In the rows, zero is written as 128.
The rows of X fall into 4 groups, and each row is roughly a mix of its group's hidden directions.
X, 146 rows:
[[110 163  93 123 121 116  93 126 111  86 121]
 [131 129 164 114 175 147 160 136 123  93 126]
 [142 156  97  81 150 117 123 108 156 147 136]
 [ 80 147 128  86 155 111 125 106 121 146 118]
 [154 140 116 144  78 107 139 165 127 106 142]
 [155 118 135  99 189 119 135 131 120 129 100]
 [123 135 128 122 131  94 140 154 105 189 135]
 [153  92 134  89 108  92 154 112 135 117 137]
 [131 148 122 133 133 144  80  74 146 120 120]
 [133 123  97 168 118  92 148 100 127 149 102]
 [164 158 122 131  90 104 124 157  93 133 123]
 [ 97 112 146 138 102 137 132  85 101 153 157]
 [122  98 106 164 165 118 106 147 121 144 160]
 [106 151 103  98  81 116 134 138 139 126 163]
 [172 122 113 161 103 115  88 146 119 128 113]
 [131  99 135  64 135 112 139 109 115 119 110]
 [141 100 114 153 107  96 139 133 115  82 100]
 [ 94 158 158  86 105 121 123 136 141 117 101]
 [103 120  91  86 103 157 139 123 134 100 116]
 [126 164 143 116 161 134 139 167 147 128 168]
 [ 78 125 137 113 115  87 105 130 124 142  98]
 [139 145 139 108 106 121 138 114 101 186 105]
 [175 123  76 111 116 153 129 128 143 124 114]
 [ 95 122 166  97 167 149 151 135 111 132 130]
 [112  97 133 133 128  84 129 154 176 140 130]
 [102 133 143 115 134 131 173 177 128 145 151]
 [ 96 130 139 104 123 124 113 135 111 133  64]
 [160 139 102 140 126 172 108 129  85 138 140]
 [108 136 159 174 145 110 158 145 128 128 160]
 [153 117 145 139 175 166 133 136 155 121 156]
 [117 120 111 116 154  99 164 107  91  97 113]
 [108 126 147 126 163 111 110 143 166 115  84]
 [140 154 133 183 149 120 119 129  94 138 102]
 [138 137 145 126 149 141  92 102  79 139  98]
 [124 106 186 114 156 126 148 154 140 138 113]
 [157 166 105 133  75 118 133 120 147 129 140]
 [ 95 156 122 134 104 129 119 139 114 106  73]
 [135 146 146 147 103 149 120 143 170 159 164]
 [ 88  98 132 142 119  98 142 105 100 117  96]
 [ 83 142 135  92 125 170 114 135 135 109 109]
 [104  95 128 144 164 126  78 132 145 130 109]
 [165 119 110 104 164 155 150  95 108 126 122]
 [146 131 105 134 128 115 113 199 134 131 127]
 [178 160 122 111 110 142 120 101 159 123 111]
 [150 136 106 127 111 134 138  95 141 186 146]
 [132 114 159 144 169 157 138 157 135 109  94]
 [108 129 163  94 179 113 136 138 136 118 107]
 [ 89 103 124  94 157 150 108 134 119 156 150]
 [122 139 175 124 157 107 110 145 107 168 137]
 [132 135 171 128 114 127 143  94  86 160 138]
 [ 87 136 151 118 133  75 103 131 139 149 132]
 [124 103 142 122 114 111 102 175 168 137 147]
 [148 161 103 129 124 133 116 101  78 151 110]
 [167 170 100 123 118 157 126 124  94 116 134]
 [119 119 115 160  80 114 160 140 101 103 126]
 [164 116  93 126 133 128 132 147  97  81 118]
 [180 141 123 105  98 122 112 147  99 145 114]
 [148 101 115 133 130 120 118  71 116 104  98]
 [ 98 121 137 166 116 136 144 144 173 121 162]
 [132 147 106 129 146 122  85 113 180 108 125]
 [150 110 136  65 113 114 143 101 122 121 120]
 [177 121 151 160 139 141 137 109 136 165 143]
 [129 144 125  76 116 140 172 146 129 130 157]
 [145 120  98  92 147 168 110  96 145 140 139]
 [100  94 156 131 134  97 106 144 170 117 119]
 [135  94 130 173  88 125 153 116 151 131 144]
 [116 145 131 140 163  82 121 138 144 160  96]
 [175 165 121 127 108 126 153 124  92 148 134]
 [112 106 129 126 130 124 136 102 155 191 142]
 [154 127 139 125 110 101 118 104 174 137 169]
 [140 103  99 102  97 162 149 144 148 106 108]
 [121 113 134 160 153 112 102  98 171 140 152]
 [122 180 129 166 130 149 113 133 147 149 156]
 [131 140 117  97  94 145 104  94 104 119 164]
 [114 159 151 118  85 117 112 150 168 123 111]
 [112 113 113 138 155 144 105  99 104 105  82]
 [141 155 172 128 108 113 131 119 138 172 100]
 [118 160 144  75 106 138 131 122 145 112  96]
 [148 120 122 111 103 103 114 184 118 106 108]
 [146 121 154 166 141 141  76 149 139 145 119]
 [110 113 118 107 149 144 139 115  85 109  82]
 [122  95  90 131 163 155 127 123 167 109 131]
 [103 146 112 175 141 141  99 165 119 118 114]
 [ 95 141 123 108 165 117  89 103 153 108 124]
 [110 131 125 114 103 137  97 152 162  81 114]
 [130 114 153 117 122 158 186 115 141 116 102]
 [124 149 126 171 164 105 153  92 145 121 122]
 [150 139 159  99 115 136 166 159 103 143 104]
 [162 110 119 144  92 165 165 119 149 133 128]
 [142 120 147 128 155 151 128  88 134 182 133]
 [158 159 109  92 140 133  84 123 153 135 124]
 [103 167 110  82  99 137 118 116 133 106 137]
 [ 96 137 123 115 117  82 126 104 171 147 123]
 [132  71 101 115 115 117 146 160 141 132 149]
 [ 81 151 133 110 116 130 177 108 113 125 116]
 [170 119 101 104 155 137 101 120 154 134  99]
 [131 137 154  99 122 128 165 138 150 163 169]
 [118 157 153 104 114 129 128 113 175 104  95]
 [134 159 116  94 137  94 112 168  98 122 124]
 [167 136  97 173 128 139 134 120 105 128  97]
 [166 140 119 101  96 111 146  87 115 106 128]
 [148 103  73 123 156 147 137 152 132 108 126]
 [168 155 106 104 135 127 171 110 137 105 139]
 [140 103 149 173 149 105 100 126 109 148 102]
 [143  96 135 114 149 129 173 116 119 170 150]
 [145 150 105 122  90 146  97 106 101 112 156]
 [100 129 147 100 155 116 103 131 172 145 157]
 [146  87 150 147 152 102 119 151 142 160 150]
 [166 145 127 115  80 132 165 104 120 121 138]
 [121 121 130 122 111  90 149  92 113 166  94]
 [108 115  83 125  91 101 133 111 154 140 150]
 [141  89 131  90 141 116 151 169 106 127 112]
 [118 138 119 153 161 127  64 126 137 134 117]
 [130 142 117 179 125  84 118 114 123  93 128]
 [161 125 100 134 115 121 110  95  89 163 120]
 [146  82 128 143 113 139 170 140 152 126 158]
 [ 90 147 158  97 128 111  80 124 127 119 134]
 [149 146 147 105 114  89 147 120 118 152  84]
 [136 120 151 167 117 121 122  98 104 167 161]
 [135 147  83 132  93 108 136  85 113 143 130]
 [136 131 120 137 134 119  94 126 187 161 146]
 [138 139  82  95 148 120  98 151 109 102 123]
 [169 152 116 123 141 104  95 145  95 155 119]
 [104 111 145 163  94 138 150 108 170 115 128]
 [161 112 133 141 161 161 144 140 101  88 128]
 [127  96 109 140 157 159 127 125 182 127 136]
 [126 100 141  62 126 108 146 113 135 118 129]
 [121 112 127 118 113 145  74 104 155 102 104]
 [121 136 176 123 167 111 153 153 131 121  98]
 [ 96 176 112 118 116 112 157  98 107 140 128]
 [113 132 117 171 100  97 103 103 127 106 102]
 [118 152 159 100 136 121 103 164 165 142 112]
 [101 149 159 124 163 108 112 113 118 111  87]
 [166 120  84 100 113 134 128  95 121 153 140]
 [127  98 136 115 130  91 101  82 126 159 139]
 [113 144 107  85  95 120 106  89 129 122 146]
 [104 156 126 145 127  98 136 133  96 159  86]
 [135  91 117  98 119  88 127 168 148 144 119]
 [163 168 133 114 160 110 106 118 151 111 103]
 [157 141 108 125  83 140  96 125 132 162 152]
 [156 119 139  67 112 116 155 107 118 136 129]
 [152 103 134 120 168 118 114 124 102 175 109]
 [126 113 168 137 172 145 161 112 156 125 140]
 [165 136 114  93 155 108 127 118 131 170 106]
 [132  92 147 132 144 148 140 176 142 123  91]
 [132 113 143 113 186 126 150 150  93 138 121]]

In each list below, three rows fit none of the groups, and each other row fits one group, some only roughly. Which are they? Name them in the order they come.
  * J12: [156 148 176 114 113 146 159 107 145 142 112]
  * J225: [186 152 116 117 136 133 138  98 128 111  99]
  * J851: [ 92  90 127 126 104  99 140 113 123 169 117]
  * J76: [149 146 109 130 169  88  97 152 121 112 114]
  * J704: [126 160 169 131  93 106 149 147 127 111  99]
  * J252: [168 130 103 151 134 101 108 127  86 122 101]
  * J69: [166 125 157 121 164 128 172 118 146 108 121]
  * J460: [128 121 129 135 128 112  97 121 114  62 104]
  * J748: [107 127 174 125 162 140  90 158 132 114 125]
  * J560: [117 156 137 103 157 132  84 113 127 120  87]
  * J836: [155 154 104  98  88  96 130 100 121 126 124]
  * J953: [139  98 128 145 155 134 130 140 186 108 107]
  * J465: [134 140 131 129 117 162 132  77 152 165 108]

J460, J836, J465
  * J162: [107  91  99 134 120 141 160 124  82 117 142]
  * J453: [129 130 159 129  97  75 144 151  99 129 132]
  * J67: [107 126 124 123 147  92 179 114 130  98 152]
  * J367: [163 164 114 121 138  95 121 122  93 101 109]
  * J948: [119 104 159 131 147  98  78 125 144 142 106]
  * J812: [135 109 135 175 135 129 160 141 114 137  82]
  * J35: [161 116  85 140 163 120 138 116  95 105 135]
  * J58: [124 101 144 100 140 144 105 160 131  78 118]
  * J284: [173 142 122 138  97 129 128 100 122 105  87]
  * J811: [ 88 143 107 116 130 115  71 113 134 113 141]
  * J780: [152 156 130 150 161 138 107 107 119 177 135]

J453, J58, J284
  * J82: [139 141 151 171 130 121 131 136 170 122 170]
  * J969: [156 115  94  98 118 140 156 133 130 170 152]
  * J555: [102  99 126 134 111 141 163  91  90 113 140]
  * J762: [125  98 140 139 154  94 156 103 128 108  88]
  * J905: [103 130 116 125  64 144 127 127 162 119 128]
  * J819: [161 170 145 104 126 105 112 117  91 140 114]
  * J679: [125 153 156 120 173 106  87 103 132 134 136]
  * J236: [158 136  92 148 129 158 154 114 165 137 151]
  * J192: [120 155 145  80 148 121 144 108 148 144 163]
  * J432: [145 136 131  78  77 130 125 144 132 152 120]

J82, J236, J432
  * J896: [ 98 133 152 119 142 118 187 126 109 152 139]
  * J266: [150 160 139 143 148 126 127 143 129 181 160]
  * J553: [144 124  71 150 150 109 128 155 147 120 146]
  * J910: [121  90 129 160 108 106 122 163 163 111 144]
  * J52: [132 102 155 119 104 104 153 173 140 102 110]
  * J172: [169 115 114 133 170 104 104 114 136 161 126]
  * J235: [109  91 128 133  74 104 144 111 115 135 149]
  * J964: [122 105 104 179 148 106 116 112 105 121 157]
  * J430: [ 92 133 159 135 125 135  98 123 175 119 100]
  * J997: [116 103 110 161 163 143 116 117 176 144 130]
  * J678: [ 82 134 137 102 121 156 149 172 122 111 126]
  * J595: [121  96 131  89 105 107  79 121 130 147 133]
  * J791: [156 134  99 142 111 102 126  95 108 161 158]
  * J214: [114  94 132 148 106 103 167 101 160 139 139]
  * J452: [ 96 153 131  90 162 148 123 110  92 135 121]

J553, J430, J997
  * J691: [132 155  99 142 120  80 101 103 139 146 149]
  * J735: [117 116  99 137  94 115 180  99 113 142 129]
  * J718: [118 122 118 122  94 137 121  99 138 171 173]
  * J207: [ 95  95 160 109 154 119  93 143 127 140 150]
  * J282: [128 119 163 118 160 130 136 157 132  93  85]
  * J793: [135 120 128 135 125 169 129 111 106 186 147]
  * J677: [159 152 152 126 153 125  92 102 150 161 137]
  * J92: [152 119 130 103 148 178 142 122 129 110 169]
  * J71: [127 115 151 162 142  81  90 119 138 148 129]
  * J923: [111 123 141  86 154 113 166 150 116 157 145]
  * J441: [ 99 106 166  80 148 133 140 102 129 135 136]
  * J716: [138 165 132 146 131 158 155  88 151 137 155]
  * J324: [116 113 179 115 168 113  98 142 139 131 115]

J718, J207, J282
  * J96: [131  98 125  97 102  90 114 149 135  89 118]
  * J306: [133 145 106 136 159 131 130  77 108 139 166]
  * J845: [120 124 116 184 128 129 108  85 111 107 117]
  * J672: [156 145 184 117 137 141 156 154 142 138 134]
  * J983: [189 128 124 124 102 101 158 129 141 136 119]
  * J501: [121  90  87 108 107 149 137 105 131  99 149]
  * J315: [110 127 147 125 136 122 173 147  93 171 114]
  * J533: [144 145 132 162 117 153 100 130  93  86 113]
  * J634: [116 106 110 158 105 125 104 132 119 157 178]
  * J879: [142 141  92 131 136 112 163  95 106 167 141]
  * J860: [126 152 115 123 106 156 126 104  80 115  92]
  * J191: [166 126  74 134 108 114 132  99 127 152 125]
  * J685: [103 121 150 133 160  98 169 153 120 126  98]

J306, J501, J685
  * J710: [142 153 147 121 128  77 121 114 148 122  84]
  * J702: [143 139 130 171 152 105 138  83 112 152 136]
  * J881: [136 111  92  94 129 122 174 125 102 102 140]
  * J876: [100 139 174 113 132 136 110 145  93 151 102]
  * J864: [149 157 106 178 129 128  96 148 105 130 116]
  * J440: [133  89 133 119 155 126 131 145 151 133  71]
  * J31: [143 108 106 114 130 154  85 138 153 106 166]
  * J498: [138 153 147 114  90 112 165 150 143 130  91]
  * J132: [110  95 169 141 125 129 146  88 152 124 105]
  * J930: [116 147 120 102 107 124 116 127 131 194 141]
  * J366: [ 99 151 119 157 134 118  96  92 102 109 104]
  * J719: [135 144 145 101 151  99 122 138 152 166 167]
  * J998: [148 142 100  95  99 120 125 124 137 181 138]
  * J171: [144 137 101  97  86 159 117 126 166 133 122]
  * J838: [128 134 148 110  96  86 123 147 116 158  90]

J31, J498, J132
  * J33: [139  94 135 123 148 143 136 149 186 107 118]
  * J201: [172 115 156 152 146 143 168 127 149 109 133]
  * J485: [109 126  94  86 126 118 126 119 151 171 152]
  * J992: [121 187 152 123 109 128  96 124 132 157 121]
  * J868: [138 138 173 123 136 130 131  68 131 147 136]
  * J292: [148 113 123 116 103  93 182 126 115 108 111]
  * J590: [133 111 155 145 119 141 149 173 170 152 132]
  * J711: [121 122 150  97 135 168 146 178 135 118 114]
  * J7: [130 125 145 176  98 105 128  96 123 127  92]
  * J742: [107 112 115  84 110 109 163  96 139 148 138]
  * J433: [139 138 132 104 146  85  97 123  89 159 126]
  * J100: [105 135 153 161 139 126 106  97 105  97  96]
  * J41: [ 95 173 140  91 145 137 139 122 148 107 146]
  * J148: [147 151 124  62 126 115 126 104 141 126 115]
  * J726: [180 143 151 168 135 129 119 135 147 125 156]

J433, J148, J726
  * J978: [114 168 109 174 107 130 155 144 121 108 146]
  * J690: [145 162 134 114 130 127 161 163  93 161 131]
  * J979: [147  90 117 110  99 122 144 111 107  82 140]
  * J814: [133 133  89 108 131 156 137 177 148 127 156]
  * J740: [152 147 114 103 105 132 150 100 133  88  94]
  * J699: [137 100 122 142 140 190 144 120 141 138 154]
  * J871: [ 95 117 152 117 144 108 112 110 118 177 100]
  * J561: [145 166 129 115 133 131 142 170  93 163 134]
  * J839: [151 116 137 124  70 135 146 109 159 108 140]
  * J873: [134 148 121  80 140 150 131  82 136 114 104]
  * J625: [106 103 110 136 171 109 144  89 119 110 106]

J979, J814, J699
  * J246: [121 136 123 137  74 132 154 140 108  84 136]
  * J732: [ 87  89 121 107 132 124 130 132  78 138 120]
  * J322: [151 131 145 178 155 140 142 110 137 162 108]
  * J65: [108 123 109 101 101 149 138 150 139 151 177]
  * J68: [129 147 121 161  82 171 143 117 133 105 122]
  * J89: [149 128 106  83 148 134 127 138 162 158 156]
  * J63: [108 109  87  94 162 149 103 110 124 123 140]
  * J789: [135  69 100 155 131 128 111 101 143 116 129]
  * J990: [135 118  98 155 103  99 167 115 112 115 160]
  * J349: [106 126 125 172 128 168 121 103 130 103 161]
  * J232: [ 82 138 123 119  93 103 113 154  93 118 133]
  * J874: [136 114 111 136 156  83 121 127 134 172  96]
  * J390: [148 129 124 126 104 162 128 102 187 131 124]

J322, J789, J990
